In the data rows, 128 means zero.
Here are some points, each followed by its number:
array([140, 110, 114, 138, 74, 132, 185, 156, 118, 68, 131, 118, 86, 121, 133, 130, 91, 119, 123, 191, 152, 201, 103, 185]) 0
array([162, 211, 108, 177, 131, 115, 126, 215, 154, 204, 105, 104, 119, 80, 81, 151, 112, 203, 111, 93, 174, 88, 217, 138]) 1
array([156, 88, 113, 168, 153, 119, 150, 123, 118, 127, 137, 125, 96, 133, 100, 107, 121, 164, 123, 111, 136, 115, 162, 124]) 2
array([125, 118, 126, 124, 117, 130, 111, 128, 112, 107, 96, 125, 104, 109, 142, 152, 148, 112, 125, 128, 112, 133, 121, 118]) 3
array([131, 131, 118, 132, 122, 116, 141, 121, 129, 125, 121, 128, 118, 119, 138, 145, 132, 114, 118, 113, 124, 137, 137, 118]) 4
array([110, 181, 89, 102, 121, 121, 127, 164, 121, 177, 150, 146, 111, 76, 121, 158, 124, 138, 93, 102, 130, 166, 162, 135]) 5
array([138, 121, 119, 132, 113, 130, 136, 136, 113, 117, 148, 111, 134, 159, 145, 115, 123, 129, 143, 112, 153, 129, 115, 103]) 6
array([115, 117, 102, 119, 119, 131, 144, 119, 118, 121, 118, 124, 112, 104, 142, 132, 133, 108, 114, 119, 114, 153, 133, 139]) 7
array([159, 135, 152, 149, 134, 132, 110, 117, 137, 88, 162, 168, 126, 122, 143, 210, 114, 114, 132, 88, 78, 132, 144, 129]) 8
array([117, 138, 92, 104, 139, 144, 146, 135, 122, 110, 83, 145, 148, 76, 146, 106, 137, 120, 123, 144, 130, 185, 132, 129]) 9
array([155, 100, 160, 115, 141, 143, 125, 139, 150, 133, 117, 154, 113, 154, 99, 144, 116, 167, 154, 113, 119, 110, 150, 120]) 10
array([144, 120, 120, 155, 138, 142, 127, 119, 142, 139, 126, 139, 128, 131, 130, 132, 168, 138, 112, 128, 141, 93, 113, 137]) 11
array([93, 127, 249, 117, 146, 176, 38, 128, 165, 133, 97, 186, 184, 188, 129, 158, 181, 19, 195, 95, 40, 94, 58, 159]) 12
array([151, 110, 153, 161, 168, 97, 166, 147, 119, 5, 172, 95, 155, 98, 112, 165, 100, 120, 122, 154, 149, 137, 90, 168]) 13
array([176, 135, 113, 132, 77, 182, 125, 183, 96, 130, 139, 93, 171, 217, 158, 0, 99, 133, 195, 160, 255, 74, 105, 0]) 14
array([139, 141, 174, 185, 117, 120, 225, 61, 116, 86, 58, 198, 211, 114, 124, 192, 129, 12, 200, 84, 15, 152, 172, 184]) 15
array([141, 97, 165, 167, 134, 130, 144, 101, 104, 174, 86, 153, 103, 130, 111, 112, 171, 213, 108, 138, 123, 83, 142, 129]) 16
array([136, 160, 124, 115, 144, 97, 140, 125, 134, 111, 134, 123, 111, 122, 131, 151, 118, 126, 143, 104, 111, 141, 132, 114]) 17
array([108, 173, 84, 100, 122, 114, 104, 177, 131, 175, 136, 118, 118, 82, 121, 157, 112, 127, 80, 133, 135, 154, 171, 151]) 18
array([126, 119, 118, 138, 130, 114, 140, 114, 126, 121, 123, 128, 119, 120, 132, 129, 128, 124, 114, 124, 128, 136, 139, 109]) 19
array([125, 160, 101, 149, 129, 136, 115, 159, 135, 182, 94, 116, 149, 105, 143, 105, 178, 166, 124, 128, 173, 119, 129, 107]) 20
array([133, 120, 119, 112, 123, 121, 147, 125, 127, 131, 116, 128, 110, 108, 126, 149, 137, 128, 132, 113, 119, 140, 139, 118]) 21
array([131, 127, 121, 129, 120, 119, 137, 123, 134, 123, 121, 130, 121, 117, 138, 146, 131, 114, 119, 109, 121, 137, 140, 118]) 22
array([178, 156, 127, 104, 151, 120, 142, 99, 107, 122, 144, 96, 80, 165, 109, 64, 26, 95, 155, 82, 156, 175, 119, 107]) 23
array([100, 170, 91, 117, 132, 142, 90, 173, 139, 168, 107, 113, 163, 98, 159, 111, 160, 150, 116, 141, 205, 141, 141, 129]) 24
array([163, 120, 137, 139, 145, 112, 162, 109, 112, 67, 153, 116, 125, 127, 120, 149, 84, 108, 117, 131, 150, 127, 101, 152]) 25
array([108, 83, 171, 89, 89, 186, 79, 87, 126, 120, 91, 160, 166, 176, 102, 159, 112, 86, 144, 131, 70, 143, 119, 120]) 26
array([166, 115, 125, 160, 169, 106, 160, 125, 125, 34, 177, 102, 139, 111, 133, 146, 102, 133, 126, 123, 158, 148, 95, 172]) 27
array([128, 74, 145, 119, 159, 153, 113, 139, 171, 130, 71, 161, 85, 218, 117, 167, 128, 169, 126, 85, 139, 120, 169, 102]) 28
array([134, 126, 143, 131, 109, 99, 113, 126, 135, 122, 133, 120, 123, 131, 125, 173, 92, 118, 101, 108, 117, 130, 151, 130]) 29
array([135, 81, 189, 100, 111, 146, 87, 120, 143, 147, 86, 178, 110, 188, 130, 165, 120, 122, 133, 101, 99, 148, 133, 134]) 30
array([137, 128, 213, 119, 178, 145, 102, 145, 151, 132, 181, 182, 182, 139, 180, 170, 161, 43, 163, 91, 52, 96, 89, 139]) 31
array([128, 130, 134, 134, 127, 126, 138, 124, 123, 126, 107, 142, 122, 122, 133, 156, 140, 120, 117, 111, 124, 130, 143, 114]) 32
array([118, 183, 116, 155, 137, 104, 129, 101, 95, 130, 117, 155, 86, 96, 161, 116, 170, 90, 121, 115, 94, 212, 160, 83]) 33
array([166, 115, 130, 151, 171, 124, 147, 116, 130, 177, 107, 145, 94, 145, 127, 105, 168, 207, 141, 115, 118, 108, 140, 144]) 34
array([128, 112, 179, 124, 113, 133, 122, 99, 91, 174, 125, 155, 113, 121, 133, 117, 138, 178, 61, 139, 141, 100, 125, 121]) 35
array([126, 142, 146, 119, 110, 125, 132, 119, 101, 141, 103, 143, 108, 92, 143, 127, 141, 149, 99, 114, 122, 128, 145, 117]) 36
array([133, 116, 126, 163, 158, 144, 127, 107, 132, 124, 140, 115, 96, 105, 129, 78, 228, 174, 155, 164, 132, 96, 77, 148]) 37
array([137, 125, 120, 135, 113, 107, 134, 117, 141, 118, 129, 120, 125, 113, 139, 164, 111, 124, 110, 105, 133, 132, 152, 138]) 38
array([150, 100, 173, 113, 121, 139, 119, 138, 130, 134, 120, 135, 102, 172, 113, 113, 131, 109, 167, 81, 86, 141, 115, 112]) 39
Which three points above are nearest to each new point by angle? Their numbers follow each, nearest first.
array([115, 144, 113, 137, 127, 116, 131, 129, 109, 132, 129, 152, 116, 123, 103, 130, 112, 102, 116, 118, 98, 142, 135, 74]) 33 19 4
array([130, 131, 123, 127, 135, 111, 122, 126, 129, 109, 127, 133, 120, 117, 120, 134, 123, 118, 124, 117, 130, 149, 129, 115]) 17 19 22
array([151, 103, 138, 130, 134, 128, 141, 143, 123, 132, 150, 130, 137, 146, 137, 144, 114, 124, 119, 128, 110, 121, 132, 113]) 8 31 10
array([102, 120, 128, 130, 90, 159, 139, 142, 126, 150, 137, 126, 121, 144, 138, 69, 148, 141, 122, 149, 153, 76, 73, 38]) 14 6 20
array([123, 82, 160, 188, 110, 119, 145, 79, 87, 217, 65, 145, 112, 120, 101, 66, 205, 241, 95, 155, 112, 44, 122, 104]) 16 35 34
array([162, 112, 118, 101, 113, 118, 141, 112, 96, 109, 156, 106, 107, 160, 139, 78, 79, 110, 135, 93, 150, 135, 134, 83]) 23 6 14
array([134, 137, 133, 150, 142, 136, 136, 123, 108, 104, 140, 107, 117, 121, 138, 134, 149, 133, 127, 144, 148, 144, 124, 137]) 27 13 37
array([113, 123, 97, 129, 114, 132, 153, 136, 90, 122, 107, 128, 126, 104, 124, 114, 128, 126, 116, 137, 111, 120, 156, 129]) 7 9 36
array([155, 136, 122, 114, 125, 103, 139, 133, 116, 131, 131, 111, 100, 145, 115, 114, 93, 122, 137, 103, 130, 162, 143, 101]) 23 17 6
array([153, 111, 148, 139, 130, 128, 139, 140, 119, 135, 146, 127, 131, 146, 126, 142, 131, 116, 139, 125, 103, 130, 126, 127]) 39 31 8
array([112, 172, 105, 40, 151, 112, 156, 114, 91, 128, 107, 78, 75, 151, 166, 63, 128, 136, 141, 109, 135, 201, 160, 149]) 23 7 9
array([134, 147, 121, 142, 127, 114, 136, 140, 134, 150, 125, 130, 116, 110, 127, 144, 134, 131, 110, 115, 129, 141, 152, 121]) 5 1 18
array([168, 116, 110, 167, 121, 136, 147, 115, 134, 146, 134, 135, 120, 139, 127, 130, 132, 142, 120, 112, 111, 120, 126, 114]) 2 34 11
array([111, 170, 70, 79, 156, 103, 150, 107, 130, 105, 97, 99, 67, 134, 137, 75, 120, 154, 160, 132, 136, 152, 145, 159]) 23 9 17
array([132, 53, 182, 142, 147, 148, 150, 155, 103, 137, 149, 116, 149, 142, 82, 101, 106, 124, 100, 151, 115, 80, 99, 108]) 35 2 16
array([158, 110, 149, 97, 139, 167, 138, 116, 137, 87, 173, 160, 160, 126, 147, 193, 75, 98, 161, 127, 50, 118, 125, 136]) 8 31 15
array([120, 144, 118, 134, 131, 117, 130, 131, 113, 126, 133, 147, 111, 126, 103, 141, 120, 105, 125, 115, 96, 141, 135, 84]) 33 17 4
array([93, 168, 99, 139, 120, 109, 131, 62, 138, 73, 82, 90, 118, 114, 77, 104, 92, 98, 194, 133, 117, 131, 139, 161]) 15 23 17
array([151, 105, 139, 118, 137, 134, 135, 132, 135, 108, 162, 131, 137, 134, 146, 181, 86, 117, 125, 119, 90, 125, 136, 116]) 8 29 31
array([148, 142, 130, 140, 148, 129, 130, 124, 133, 116, 123, 118, 112, 140, 149, 131, 139, 132, 123, 110, 150, 142, 126, 130]) 27 17 23
array([122, 86, 77, 103, 109, 142, 138, 107, 117, 104, 141, 91, 112, 108, 137, 133, 97, 133, 116, 141, 126, 155, 150, 193]) 7 0 38
array([151, 226, 158, 44, 179, 149, 106, 123, 138, 113, 190, 124, 140, 121, 177, 164, 162, 54, 183, 119, 103, 108, 87, 163]) 31 12 17
array([85, 85, 125, 143, 135, 107, 158, 103, 119, 50, 137, 86, 138, 94, 114, 105, 122, 103, 108, 129, 144, 136, 91, 142]) 13 27 25
array([141, 105, 155, 163, 135, 126, 141, 95, 106, 172, 92, 151, 105, 126, 117, 118, 169, 209, 111, 134, 121, 96, 139, 133]) 16 34 35
array([127, 139, 95, 192, 106, 98, 178, 101, 148, 117, 77, 130, 157, 105, 107, 151, 127, 83, 135, 101, 126, 124, 153, 147]) 15 4 22
array([131, 117, 139, 138, 128, 121, 132, 117, 124, 133, 121, 138, 121, 126, 132, 136, 147, 135, 111, 124, 120, 119, 130, 123]) 16 35 32
array([119, 172, 92, 115, 164, 102, 169, 109, 139, 110, 103, 104, 96, 122, 119, 110, 127, 129, 169, 118, 125, 148, 127, 128]) 17 23 33
array([129, 119, 136, 105, 117, 112, 130, 108, 108, 133, 127, 114, 93, 120, 124, 99, 132, 111, 105, 97, 117, 121, 126, 114]) 36 19 23
array([88, 120, 133, 103, 94, 154, 131, 111, 131, 140, 141, 140, 151, 126, 119, 133, 128, 71, 111, 134, 127, 123, 127, 99]) 26 12 31
array([137, 179, 102, 140, 128, 128, 132, 168, 136, 152, 115, 116, 137, 89, 107, 127, 134, 133, 126, 125, 142, 147, 154, 118]) 1 5 18
array([87, 157, 118, 119, 120, 97, 110, 89, 164, 110, 107, 128, 160, 106, 81, 147, 104, 91, 150, 145, 106, 103, 111, 125]) 15 26 12
array([109, 160, 113, 113, 99, 86, 78, 122, 142, 120, 150, 72, 131, 125, 110, 146, 27, 138, 117, 163, 218, 132, 173, 255]) 18 38 29
array([147, 113, 116, 123, 124, 132, 139, 136, 122, 106, 117, 125, 129, 134, 127, 151, 127, 114, 132, 122, 133, 123, 165, 140]) 38 22 32
array([165, 157, 113, 93, 114, 145, 130, 140, 117, 121, 155, 99, 115, 115, 135, 178, 131, 118, 103, 149, 168, 147, 141, 156]) 18 5 0
array([118, 113, 162, 122, 101, 128, 94, 103, 113, 123, 112, 136, 167, 142, 97, 158, 106, 88, 110, 133, 117, 132, 122, 100]) 26 12 30
array([140, 184, 109, 135, 127, 114, 117, 174, 153, 160, 136, 102, 130, 107, 108, 159, 102, 131, 109, 115, 156, 122, 170, 139]) 1 18 5
array([11, 114, 6, 39, 133, 142, 121, 163, 95, 146, 94, 78, 101, 117, 177, 69, 166, 135, 65, 202, 91, 179, 127, 191]) 7 9 18
array([161, 121, 139, 106, 109, 154, 123, 112, 146, 101, 151, 158, 142, 94, 106, 155, 108, 134, 145, 110, 111, 124, 133, 141]) 8 10 26
array([151, 129, 136, 133, 136, 123, 140, 127, 128, 126, 123, 131, 125, 138, 135, 137, 139, 127, 126, 114, 123, 133, 138, 129]) 32 4 22
array([119, 115, 102, 115, 172, 114, 163, 98, 135, 98, 130, 92, 124, 170, 112, 101, 110, 155, 151, 177, 112, 138, 152, 97]) 2 23 19
array([159, 201, 113, 154, 133, 109, 110, 201, 157, 203, 137, 105, 125, 113, 96, 125, 124, 160, 124, 106, 195, 119, 177, 126]) 1 20 24
array([131, 118, 123, 121, 124, 101, 116, 126, 137, 115, 105, 106, 100, 119, 149, 146, 119, 129, 113, 125, 125, 136, 129, 141]) 38 3 29
array([126, 132, 182, 126, 118, 139, 98, 122, 153, 152, 130, 184, 142, 159, 153, 155, 152, 50, 178, 105, 67, 149, 90, 164]) 12 31 30
array([143, 107, 158, 130, 101, 115, 104, 112, 121, 118, 113, 131, 140, 139, 115, 177, 99, 108, 114, 113, 107, 136, 133, 114]) 29 26 30
array([103, 189, 74, 130, 143, 161, 108, 191, 164, 157, 88, 114, 185, 84, 163, 112, 136, 140, 129, 159, 255, 128, 136, 117]) 24 20 1
array([128, 161, 106, 166, 135, 89, 131, 153, 120, 160, 138, 174, 98, 135, 138, 105, 132, 105, 132, 133, 96, 190, 130, 33]) 33 19 4
array([130, 82, 114, 128, 114, 106, 164, 104, 111, 41, 166, 114, 106, 104, 97, 107, 86, 94, 114, 144, 148, 118, 105, 107]) 25 13 27
array([103, 93, 114, 168, 118, 105, 156, 99, 129, 44, 146, 112, 132, 92, 113, 138, 105, 98, 103, 156, 149, 110, 100, 131]) 13 25 27
array([140, 145, 155, 142, 102, 115, 124, 122, 133, 138, 115, 149, 128, 114, 133, 130, 100, 91, 97, 114, 134, 137, 126, 119]) 29 22 4
array([246, 11, 143, 255, 182, 188, 189, 136, 115, 197, 203, 89, 159, 212, 76, 47, 136, 193, 86, 187, 61, 43, 0, 114]) 11 2 37
